Each named turn below is shown by a few rows before and after it. Which turns, in which order, take the first row of each later pair to the second? The first pair is answered.
fil:
217 -265 -56 268 2 70 -272 26 -30 -122 109 15 -48 125 311 36 |-> 123 -11 -173 -161 55 150 133 312 -259 67 46 -333 -166 -64 -14 32
-170 -50 -95 18 132 -39 39 183 119 -205 -221 122 64 -95 -197 -213 |-> -106 -190 -103 126 151 -33 -72 151 199 -240 -175 176 -4 -36 -37 -213
114 -74 136 -46 -313 223 79 5 37 612 -18 -79 -150 -127 217 225 |-> 14 346 213 -295 -204 75 86 -226 -103 466 -107 66 147 -117 -173 172
-103 163 280 -146 -73 0 -43 -13 158 263 -221 -48 -11 -228 194 8 |-> -55 146 328 -125 -100 -18 -135 -66 203 153 -199 29 56 -134 214 -2
Rurom:
38 -58 51 124 -32 36 -95 -93 55 4 99 63 -8 79 133 3 |-> 114 43 45 -55 47 83 -180 -91 86 -55 20 50 75 -131 -22 -121
-178 -40 -135 245 329 -323 -22 64 -207 -378 315 -10 -16 282 -82 -17 |-> -189 -26 -68 216 323 -274 -169 16 75 -452 123 191 145 98 -138 -228
549 307 90 -142 94 311 -380 -272 -67 107 14 285 140 -321 -50 -98 |-> 451 199 26 -50 11 284 -119 -229 -518 249 341 18 -127 25 138 304
Loba:
34 221 -92 5 443 -108 -342 -109 -327 -540 390 30 97 224 -418 -11 |-> -120 -236 -262 264 362 -101 -111 383 379 -426 120 -2 -93 85 -340 -265
-52 162 -75 63 179 -96 -11 -120 -152 -259 79 106 -89 63 -230 -37 |-> -73 -103 -137 211 80 -20 36 148 151 -149 58 8 -216 -66 -77 -131
-205 59 34 -303 -204 -91 424 152 80 275 -346 -194 0 6 -259 124 |-> 106 -138 -19 -228 -297 98 288 238 -111 413 -145 -362 -174 -80 96 251
85 87 117 118 121 -86 -236 -149 -332 -450 291 -172 -111 -46 93 149 |-> -302 90 86 158 146 -324 -44 -14 202 -554 -62 -29 2 -66 -219 -65
Now pairs of rows:
(2 to 3 turns a pair)
-195 214 -102 -18 -109 -126 207 -113 67 56 -138 136 192 -64 -63 -152 |-> 85 130 -79 3 -110 42 -101 -197 11 13 -44 186 205 -229 204 -225 -> fil, Loba, Rurom
74 4 -100 -134 -11 80 72 183 -62 90 -75 -262 -155 -201 30 -4 |-> -88 168 -38 -202 -6 -43 193 21 -95 36 -156 -126 -31 -21 -169 2 -> Rurom, fil
-16 218 -2 -39 437 -60 -157 -175 -289 -413 -69 44 -37 88 -219 62 |-> 51 -46 -162 -17 330 113 76 263 -324 -146 -36 -324 -367 -30 -35 129 -> fil, fil
89 -69 -32 443 27 -28 -42 -167 -192 -164 262 191 319 382 356 373 |-> 58 -305 -114 489 -65 56 48 188 473 -22 -109 187 263 39 309 74 -> fil, Rurom
37 -49 -238 48 -30 119 121 288 -146 -86 309 -136 -114 -135 -137 -80 |-> 232 64 -109 50 -33 114 -173 -25 -202 -126 335 55 85 -119 -5 -135 -> Rurom, Rurom, Loba
80 206 99 -353 105 204 -165 75 -181 270 100 -69 225 -163 86 99 |-> -101 5 201 -12 89 40 -282 -23 351 106 -99 254 404 -22 101 -13 -> Loba, fil
-19 -85 -194 188 210 -27 -26 452 38 -88 9 -214 -97 -166 -134 -24 |-> 128 141 -15 141 302 -54 -276 26 -371 -253 194 -36 134 1 -137 88 -> Loba, fil
220 91 -91 -109 31 276 73 164 -218 57 -26 -253 -95 -299 40 -82 |-> 299 -106 43 199 38 192 -291 -153 -44 -159 12 74 73 -102 280 -107 -> fil, fil
-119 -159 9 309 -92 13 -172 -25 287 -175 25 62 33 -80 61 -171 |-> -50 314 19 -135 -47 52 -58 -152 -284 -25 131 -151 84 -141 -162 -14 -> Loba, fil, fil
-35 408 20 -534 -89 55 100 45 -221 344 -208 -29 -1 -105 -256 -16 |-> 187 191 -39 -428 -133 198 3 124 -332 450 -48 -174 -167 -194 36 84 -> Loba, Loba
339 -28 -74 -234 -227 253 10 197 -88 321 -44 -304 -40 -339 208 181 |-> -80 224 75 -178 -89 -70 -18 -57 372 7 -456 164 412 -246 -250 -44 -> Loba, Loba, fil
-173 74 -39 -100 -66 -115 305 -62 -291 20 6 -134 -26 184 9 178 |-> -124 59 84 11 -22 -165 -9 -280 32 -167 -173 192 215 127 -23 -28 -> fil, Rurom
-80 24 132 -41 49 20 265 -68 -90 57 0 -103 17 383 -52 417 |-> 47 -3 64 -170 74 194 134 139 382 70 -283 -85 96 -153 -133 20 -> Rurom, fil, Rurom
148 72 -330 -195 408 -4 -52 348 -290 -440 312 -303 -229 -261 -214 -317 |-> 86 43 -174 120 468 -178 -395 7 -45 -701 253 137 55 -1 -183 -373 -> Loba, fil
0 -44 49 -14 -36 87 -26 -277 231 94 -254 175 245 180 -59 84 |-> 134 46 -16 -253 -60 212 138 -95 -87 266 -140 -140 71 29 -60 204 -> Loba, fil, Loba
-90 121 28 -219 89 58 -86 40 387 14 -316 94 170 -252 -112 -540 |-> 339 31 77 -74 54 240 -469 -244 -182 50 108 74 88 -133 376 -215 -> fil, Loba
38 133 210 67 34 -45 -28 -359 -317 90 78 -1 135 258 -8 336 |-> -181 -299 109 368 -48 -89 124 -93 192 138 -4 -1 15 337 39 229 -> fil, Loba, fil
16 323 -96 -280 4 69 -152 21 -27 -78 -175 -178 -142 -97 -215 -43 |-> -257 11 -113 73 -97 -101 99 144 189 -62 -171 -188 -209 246 -125 89 -> Rurom, fil, Loba
-165 -173 -224 66 134 -56 143 346 223 -268 -34 -122 -138 -83 -136 -291 |-> 185 -225 -160 113 151 153 -114 214 -165 -195 260 -252 -213 -142 216 -139 -> fil, Loba
293 -1 82 -127 -322 279 1 -64 -255 597 -35 -140 -55 -140 362 264 |-> 311 47 144 -157 -254 295 -210 -96 142 485 -277 86 134 -350 254 -50 -> Rurom, Rurom
-360 -203 -61 453 197 -271 -34 255 361 -678 145 257 73 132 -258 -229 |-> 73 220 -109 -79 254 27 -25 65 -821 -364 617 -193 -127 83 -166 197 -> fil, Loba, fil
-213 -33 362 405 -257 -255 245 -174 355 275 154 -222 -292 316 289 535 |-> 130 664 489 -126 -24 -138 -239 -581 302 69 -78 142 187 -221 -89 142 -> Rurom, Loba, Loba
-317 400 -19 -96 199 -470 290 -69 -173 69 -123 291 366 360 -411 -111 |-> -272 -180 -227 208 26 -261 595 461 -167 399 129 -203 -143 386 66 85 -> Rurom, fil, fil
-35 87 -151 127 251 -97 -164 -179 -194 -409 263 73 61 282 -68 -37 |-> 185 -52 -318 51 294 151 -131 172 -64 -314 250 -172 -181 -128 -7 -206 -> Loba, Rurom, Loba
286 -50 58 -131 -363 253 -206 -19 -89 285 46 -21 -31 -13 559 47 |-> 42 -29 154 -90 -423 87 -18 -56 -83 343 8 35 -44 295 494 235 -> fil, Rurom
60 -375 -143 -22 -32 179 218 332 274 61 284 -136 -204 -174 97 -229 |-> -251 -21 66 -52 53 -156 132 -86 373 -260 95 326 246 35 -278 -275 -> Loba, fil, Loba
358 93 55 -42 150 132 -406 -160 96 -82 16 263 143 -246 188 -183 |-> -214 153 -145 -198 207 -104 230 268 198 -74 -200 -4 10 -173 -288 -211 -> Loba, Rurom, Loba
113 -163 -97 72 109 133 43 229 125 -16 188 -296 -288 -169 -18 -46 |-> 199 -33 60 110 138 44 -177 -179 -225 -89 353 -114 -96 133 76 93 -> Rurom, Loba, fil
-148 70 149 123 336 -327 -182 -135 -139 -426 50 243 24 153 4 -157 |-> -92 -215 -28 215 302 -197 -58 292 207 -324 24 28 -227 -97 79 -335 -> Rurom, Loba
125 -130 -340 -195 100 108 209 352 360 92 6 -441 189 47 -53 199 |-> 251 61 -150 -258 121 113 9 -48 -163 72 242 -338 304 260 65 423 -> Rurom, Loba
129 -190 -50 207 -136 -1 38 50 -7 94 223 -18 -49 169 368 172 |-> 85 -234 -73 219 -97 -52 48 115 389 32 -49 112 2 -5 221 -93 -> Loba, Rurom, Loba
233 41 -139 -61 -83 103 59 298 34 216 -72 -230 -136 -263 171 103 |-> -16 369 -71 -242 -22 -80 203 142 -60 171 -161 -121 72 -156 -210 130 -> Rurom, fil
-351 43 2 -18 -189 -200 441 -7 16 239 -214 -61 5 291 -234 239 |-> -284 -207 89 254 -241 -186 162 -43 411 137 -309 154 90 217 -22 68 -> Rurom, fil
-469 403 22 134 117 -161 -24 -571 -58 -364 50 350 386 369 -123 206 |-> -80 -398 -137 635 -30 159 -208 -201 189 -226 303 111 -98 271 577 195 -> Rurom, fil
108 109 112 -349 81 9 -22 15 -192 -143 -58 -35 -9 -287 -333 -118 |-> 171 -378 28 15 -14 130 -34 274 149 -75 6 -120 -265 -280 48 -136 -> fil, Loba, fil
135 -163 -95 138 -101 197 -29 70 -140 287 182 -221 -189 83 40 330 |-> 43 78 36 162 -22 -11 -279 -319 -156 38 78 195 172 254 -110 293 -> fil, fil
7 39 235 327 -87 21 -16 -295 71 326 299 85 59 487 -80 188 |-> -87 359 156 10 -32 19 230 -187 -72 422 204 -96 -6 328 -367 168 -> fil, fil
-100 56 -245 85 -34 189 99 11 -280 -4 343 -472 -529 314 334 357 |-> 178 282 -107 -61 149 300 -559 -235 420 -365 -200 154 -35 -343 156 -379 -> Rurom, Rurom, fil
-290 68 112 132 68 -378 -17 -312 -20 -171 54 342 242 405 -80 149 |-> 27 -99 -40 95 21 -66 -177 115 596 -105 -242 306 131 -330 -20 -319 -> fil, Rurom
-125 189 32 -258 1 -73 136 78 35 -11 -180 60 41 -103 -227 -168 |-> 28 -274 -37 67 -150 93 70 213 203 76 -93 -48 -193 -45 157 -133 -> fil, fil
-305 145 -16 73 111 -290 56 -156 -150 -301 31 138 64 362 -296 37 |-> -264 231 -43 -99 172 -261 44 -172 -131 -327 -4 121 104 221 -401 -62 -> Rurom, Rurom
-327 76 -139 -166 216 -279 162 -88 -65 -14 -225 -124 -7 116 -224 65 |-> -345 27 -105 -56 158 -272 41 -148 175 -52 -324 34 78 96 -226 3 -> Rurom, Rurom
-297 -148 -33 -116 -129 -369 445 220 262 345 -293 -284 48 110 -107 -2 |-> -259 231 59 -348 54 -461 290 -57 23 130 -281 -100 290 101 -386 -68 -> fil, Rurom
-351 142 59 -206 -49 -188 143 -254 -327 -291 2 34 230 235 -351 92 |-> -209 -264 74 179 -158 -146 52 -273 -267 -249 169 11 72 445 93 241 -> Rurom, fil, Loba
-154 239 255 114 159 -392 128 -289 -103 -74 154 -39 165 385 -133 184 |-> -6 76 75 -5 223 -143 97 224 536 5 -184 -93 41 -239 -226 -297 -> Loba, Rurom
12 -131 244 300 66 -32 -109 -7 26 -131 151 -96 -122 189 144 207 |-> 26 -117 217 200 70 -10 -93 12 -71 -59 191 -223 -173 154 92 235 -> Rurom, Rurom, Rurom
79 137 392 -163 105 106 -82 -110 -703 177 306 -111 267 211 290 194 |-> -432 -359 348 321 24 -101 148 290 427 11 -150 191 314 287 153 -204 -> Loba, fil
-198 -291 -136 265 -52 40 174 357 5 90 -133 -109 -51 108 -73 61 |-> 225 -84 -55 109 -39 257 -222 90 -411 117 65 -89 -16 -42 101 133 -> Rurom, Loba
70 -114 13 240 -156 115 -240 -128 188 107 -100 48 -28 -28 340 154 |-> -64 -91 -42 156 -224 124 93 84 132 318 -131 -165 -132 -2 227 237 -> fil, Rurom
-191 -426 -69 561 -96 104 -54 108 -70 -277 139 -70 -310 274 268 132 |-> -173 -270 -54 369 -115 152 70 38 -454 -165 221 -212 -360 334 136 296 -> Loba, fil
167 193 246 -489 -210 70 -295 -352 53 -114 -314 306 308 -114 -72 -168 |-> -358 13 9 -495 -296 -145 493 249 -2 15 -262 -224 -80 115 -347 29 -> Rurom, Loba, Rurom
284 35 -60 -57 244 277 -596 -133 -289 -389 235 -6 28 -244 -82 -256 |-> 175 192 -28 -108 268 140 -520 -185 -243 -455 175 109 187 -184 -296 -294 -> Loba, Loba, Loba
306 -29 -77 -1 218 19 -591 -165 133 -351 -78 70 47 -158 308 -241 |-> 142 150 -222 -384 272 22 -182 223 131 -148 -256 -261 -101 -425 -29 -368 -> fil, fil, Loba
-81 273 -108 -111 281 -119 -101 -128 -394 -307 275 14 148 152 -269 -49 |-> 29 -97 -286 -12 154 87 106 309 -350 -73 344 -353 -303 40 33 5 -> fil, fil
-94 180 -118 -39 319 -315 272 197 -216 -369 17 -89 113 41 -462 20 |-> 100 -362 -97 462 270 -220 -105 106 70 -427 202 84 40 176 98 20 -> fil, Loba
-66 -206 14 7 -118 86 328 262 -164 145 -7 -160 -205 148 200 169 |-> 49 80 39 -269 -14 194 88 288 97 47 -260 0 -21 -360 -43 -237 -> Rurom, Rurom
-195 -172 -181 266 7 -255 331 285 93 -225 88 26 -110 427 -136 -57 |-> -187 122 -121 130 26 -314 245 37 -207 -265 213 46 -12 534 -204 88 -> Loba, Loba
-189 -183 -256 5 111 -74 139 108 -238 -85 337 -341 -399 391 95 263 |-> 1 203 -249 -410 317 49 -173 83 164 -249 -103 -73 -67 -320 -360 -349 -> Rurom, Rurom
